In the data rows, the value 128 means zero.
Here are some points, each followed by its number:
[137 123 154 159 161 127  97  98 131 100 131 125  89 156  99 153 162 157
 100 126 118 119  88 104 165 111 139 101 165 129 106  98 101 130 107  98
 122 110 123 113 119 108 115 123  87 149 125 106] 0
[125  91 166 106  96 169 164  90 150  94 137  94 147  91 143 133 127 147
 103 113  87  95 166 123 160 101  98 149 153 106 166 154 147 114 121  96
 129 126 103 165  94 138 154 112 110 125 104 118] 1
[106 109 145 100  91 153 133  97  87  92 166  88 139 159 138  97  95 126
  92 124  97 136 133 159 154 136 114 104 107 101 118 150 112  90  92 130
  91 131 146 103  87 137 145 142  99 160 131 164] 2
[141 158 149 129 101 125  98 100 129 152 109 108 169 137 154 157 119 119
 149 136 152 144 148 137 126 131 106 112 125 112 111 109 162  98 148 166
 106 166  88 156 155  90 143 110  95 144 162 125] 3
[110 113 167 148 120  97 110 167 127  87 142 111  87 152 109 119 120  99
 164 110 142 109 139  99 168 145 133 134 132  96 144 168 169 115  97 156
 149 162  94 168 146  87 136 162 117  89 153 154] 4
[ 94  96 155 108 141 162 130 107 136 162 154  97 164 115 133 100 102 104
 165 156 162 132 169 141  95 130 168 161 155 117 100 162 121 155 114 131
 115 136 148 162 168  92 106 137 120 110 111 131] 5
[100 135 110 132 106 112 135 156 142 141  97 138 162 138 136  96 157  89
 119 111 150 143  97  88 119 114 147 158 147 103 125 117 113 148 146 149
 107  98 134 159 158 160 141 122 152 141 110 110] 6
[154 139 161  98 124 161 146 112 144  91  90  95 156  94 110 118 144 148
 130 154 102 100 100 102  89 129 130 132 104 131 102 132 126  87 135 150
 103 158 132 109  96 144 102 164  97 119 154 166] 7
[130 150 153 127  94 126  88 139 104 115  88 102 130 113 125 101 165  97
 168  97 149 118 141 143 157 156 162 164 152  90 129 161 148  88 102 155
 168 108 157 119 167 107 152 104  91 162 101 121] 8
[ 99 166 132 103 166 103 102 144 106 119 153 147  91 161  94 145  87 137
  91 160 168 111 123 144 118  90  95 118  99 119 126 145 114 118 108  89
 118  96 121 149 120 162 122  91 104 159 142 107] 9
[114 122 133  89  97 158 161 153 108 111 168 100 141 129 130  89 104 103
 148  95 165 112 152  96 121 134 150 150 109 161 136 147 136 134 123 141
 139 101 155 138 164 121 127 114 100  98 102 124] 10
[122 120 109 153 155 107 142 122 119 155 126 142 119 119  98 137  91 120
 121 142 107  92 134 135 111  92 113 129 124 157 120 130  96 143 144  90
 136 154 168 100  90 157 119 135 169 108 127  92] 11
[150 138  91 107 159  88 158 165 160 125 108 157 143 106 160 124 100 118
 112 144 159  98 117 134  98 107 112 108 110  98  88  97 109 108 159 104
  95 138 162 120 134  94 160 167 142 118 159 130] 12
Which point above is nearest to each new point by angle? Its number follows each.
[148 144 102 102 107  98 111 138 122 118 112 148 149 144 139 149 148 152
 136 106 146  99 119 112 141 104 138 115 126 145 149 131  94 125 149  94
 160  99  89 132 109 136 103  98 166 168 143 102] 9
[146 118  96  99 162 134 101 154 139 114 169 164 138 148 123 117 136  95
  95 148 143 122 154 136 102 150 153  96 133 166 108 134 131 160  90 132
 101 106 109 124 104 119  87 102 159  95 112 114] 9
[166 167 113 147 102 100 169 111 166 110 120 123 167  87  96  88 115 123
 107 118 136 131 109 167 109  97 129 122 158 143 112  95 106 154 154  87
 141  92 125 166 112 103 149 133 131 142  94 123] 12
[121 114 159  95 111 157 154 141 124 149  95 141 103 158 102 154 141 122
  96 109 132 149 159 126 112  99 127 117 114 134 119 149 164 158 157 112
  97 156 164 157 127 101 131 124 158 101 135 149] 5
[126 126 120 162 132 106 122 155 141 154 132 130 134 143 145 156 121 113
 131 146 158  97 114 100 144 161 160 160 102 137 138 137 159 145 104  92
 164 167 124  95 103 114 130  92 146 147 150 138] 4
[ 97 155 160 155 142 119 124  89  89 109 130 104 129 108 146 139 117 112
 153 102 164  90 118 154 107 158 120 137 120 136 135 112 129  91 142 120
 167 146  90 115 115 147 142 138 148 111 160 169] 4
[120 125 142 167 104 142 156 135 107 139 123 122 133 133  95 126 130 154
 145  96 161 137 161  90 108 142 137 154 127  87 162 138 117  94 115 164
 142  88 149 150 135 155  94 120 118 157 169 143] 8
[112 111 119 169 153  99 143 162 113 122 119 134 118 160  89 142  96 117
 113 161  96 114  95 127 147 125  87 155 130  91 127 169 161 103  87 168
 162 123 142 164 157 106 134 161  89 167 130 119] 4
[134 112 111  92 103 152 147 110 115 157 147  99 137 120 158  94 111 135
 132  89 134 150 144 118  99 103 122 148  90 111 104 148 108 113 110 134
  99 125 119 114  95 167 157 150 132  88 146 165] 2
[113 104 164 166 157 110  90 119  95 137 114 162 142 169 106  98 107 124
 154 112 103 113 162 155 103 110  92 124 131 122 158 167 167 131  96 161
 108  87  96 137 102  91 120 155 157  92 114 158] 4
[132 162 137 139 121 113 107 102 126 169 106 169 152 167 107 166 159  94
 101 162 126 147  94  97 149 119 159  94 119 114 110 118 111  95  91 108
  94 117  95 155  88 125 113 125 138 134  99  89] 0
[103 117 126 160  88 146  95 114 112 107 129 103  97 125 112 147 169 127
 162 145  99 142  96 162 136  96 161 159 149 132 132 165 166 104 145 165
 131 165 108 160 113 154  88 165  94 120 144 132] 4
[ 95 121 104 161 126 120 114 126 133 161 145 120  90 114 131 115 153 131
 158 108 141 139  87  98 110 166 134 146 148 108 107 164 132  89 136 145
 121 120 139 126  98 134  99 107  90  99 156 108] 8
[129  99 112 131 143  92 138  91 169 145 144 126 157 103 166 134 118 150
 137 131 113 117 155 168 127 137 135  90 106 146 117 113 115 162 119  97
 143 132 126 148  89 115 114 156 161 123 120 152] 11
[149  97 129 110 112 160 123 146 155 121  89 133 114  99 134 106 109 143
 127  99  94  96  91 146 133 152  99 123 101 155 139 126 149 150 125 125
 150 147 107 111 108 133 156 153 111 164 161 136] 7
[107 145 146 152  99 101 155 149 117 127 117 121 117  95 117 141 137 161
 123 164 106 108 121 152 117 106 101  97 135 121  92  88 119 119 169  99
 146 142 102 141 166  88 109 118 141 145 148 104] 12
[155 129 141 121 149 138 121 136  94  98 162 129  94 134 157 146 155 102
  99 115 130 167 106 109 150 159 144 114 161 154 109 153  98 126  95 146
 109 145 118 142 129 149 125 143 102 127  89  97] 0
[144 101 124 104 115 123 150 158 135 166 143 101 110 141 137 136  98 145
  98 133 144 148 167 148 155 165 115 125 169 138 142 106  92 144 153 143
 138 164 154 134 148  96  92 121 109  97 113 153] 5
[142 157 134 111 147 130 148 131 157 131  96 145 154 154 164 152 126 164
 152 157 167  88 115 130 148 155 125 110 123  97  96 107 152 156 147 136
 100 168 135 158 110 164 123 145 125 155 119 126] 12
[ 87 154 125 164  90 137 119  99 134 142 127 106 101 127 141 122 123 168
 144 135 148  87 124 145 169 109 107  95 138  88 130 124 157 153 132 167
  89  97  87 121 153 117  95 119  88 153 118 162] 3
[153  98 127 130 127 117 100 101  92 138  94  98 131  98 121 165 122 153
 133 147  98 129 145  87 164 117 143 152 139 135 101 108 153 161 150 137
 161 149 106  97 152 142 112  97 114  87 106 113] 0
